0: [120 134 122  65 186  72 121  97 180 101 123 160 120 133  91 208  91 143
 138 126 136 178 123 104 126 100 179 114 122  96 124 126]
1: [208 164 181 160  98 154 109 140  77 178 111 179 159 106 158 186 130 125
  83 137 115 117 122 161 141 118 158  61 143 123  75  99]
2: [107 153  99 100 183  52 102  67 130 155 167 143 114 138  53 170 117 218
 167 175 141 195 158  90 117 139 156 167 181 102 111 187]
3: [103 166  99 143 147  67 134 115 144 122  99 153  94 174  96 169 102 188
 123 119 139 142 123 115 115 129 155 129 133 105  98 155]
4: [ 57  99  30  17  56 195  77  88 180  61 136 154 135 121 144  20 135 131
 225 122  51 117  99 134 142 157  84 166  54 168 184 130]
5: [ 96  71 108  95  56 195 125 154  69  41 158 135 125  43 160   0 161 126
 130 100  73  61 104 184 141 131  70 137  98 181 134 154]
6: [116  82  89  62  90 180 157 172 108  31 152 119 149  53 192  25 183 126
 213 168 171 109  61 136 146 216  28 159 108 196 100  94]
7: [197 145 182 183  84 181 130 168 144 110 132  75 138 132 151 145 143  99
  57 154 151  77 121 171 124  97 163 103 151 107 132 111]
8: [190 136 220 165  99 133 123 164  62 199 103 159 133 119 115 144 119 109
  74 165 101  97 149 166 140 109 129  90 139 134  75 139]
9: [ 75  94  91  28  77 187 143 108 110 106 146 155 161 102 208  23 176 106
 201 131 132 122 107 120 138 193  83 151  63 133 122  91]
10: [246 160 218 214 129 133 154 190  88 189 133 135 135 105 182 191 121 139
 138 176 147 175 161 190 139 159 124  70 126 173  64 111]
11: [116 151 120  98 185  56 139  69 135 142 158 171 147 115 118 189 111 166
 138 136 159 187 130  75 111 137 155 163 175  80  77 198]
12: [168 209 198 171 216  63 179  20  47 191 137 241  90 179 132 196 169 255
 173 211 237 197 108  97 133 216 120 141 237 151  95 255]
13: [  0 119  22  69  96 137 110 104 132  85 172 153 108 139  90   0 175 158
 170  54 111 117  86  94 135 165  62 235 133 131 169 178]
14: [143 131 115 174 131  74 124 144 123 153 123  96 104 159  56 143  89 152
 112  94 124 147 139 126 119 113 165 138 141 107 126 109]

[192 127 218 185  82 172 144 189  87 124 181  80 142 110 147 143 161  96
  83 176 187  64 129 159 105  93  95 105 184 152 118 105] 7 8
[193 137 231 197 113 156 123 191  99 147 140  86 146 109 150 156 158  80
 115 164 172  66 136 170 121  99 117  89 204 121 171  85] 7 8
[148 143 188 147 158 135 145 120 125  77 114  97 153  99 134 168 119  82
  76 143 181 110 176 132 113 106  78 123 167 108 149 125] 7 8
[124 135 105 154 126 120 109 135 161 139 109 104  92 163 108 160  78 106
  97  85 100 146 108 107  94 101 178 133  94 104 140 116] 14 3
[221 116 155 230 132 154 120 187 137 148 170  59 153 161 173 123 154 121
 117 166 201  90 150 161 143  99 144  93 114 116 130  81] 7 10
[255 130 255 238  66 177 223 194 107 221 218  66 199  87 243 175 240  96
 167 235 255 106 213 222  87 255  86 109 255 162 255  37] 10 7
[142 133  91  96 167 109  81 114 175 174 107 172 140 143  74 205 120 130
 132 133  86 157 153 127 134 106 183 135  99 118 113  87] 0 3
[149 179 189 155 213  90 183  88  77 169  80 180  79 194  80 172 198 239
 195 157 168 162 159  77 142 183 152 129 186 111 137 255] 12 2
[164 140 154 169 123 126 110 112 127 160 142  90 128 139 100 142 104 109
  88 131 118 106 146 144 133 103 139 133 107 113 104  77] 14 7
[188 139 178 145 149 155  80 162 129 137 107 197 153 108 137 204  41 116
 134 103 109 168 156 129 139 140 152 105 103 143 103  90] 1 8
[119 137  92 131 112  93  99 132 134 163  78  84 145 142 113 149  40  97
 102 113 118 135 161 134 146  76 142 107  93 107 111  66] 14 3
[143 131 102 107 125 131  93 117 166 152  77 105 117 139  64 145 102  88
  83  88  85 138 154 103 152  91 149 119 120 115 153 126] 14 0
[108 142 128 136 124 165 121 132 159 117 119 124 138 184  74 132  96 132
  48 102 109 147 146 126 141 111 140 154 134  79 133  88] 14 3
[126 135 105 163 151  65 127 130  93 103 106 158 158 201 138 150 154 150
 135 180 211 166 123 128 105  76 171 160 159 128  99 142] 3 14
[175 139 117 137 139 107 128 212 110 148 103 105 140 125 131 161  67 132
 110 148 144 117 133 107 141 114 136 113 164 119 132 114] 14 3
[ 87  82  71  56 101 188 133  90 108 122 166 126 116  95 226  54 163  76
 173 104  90  77  92 132 159 203  45  79  90 177  97 145] 9 5
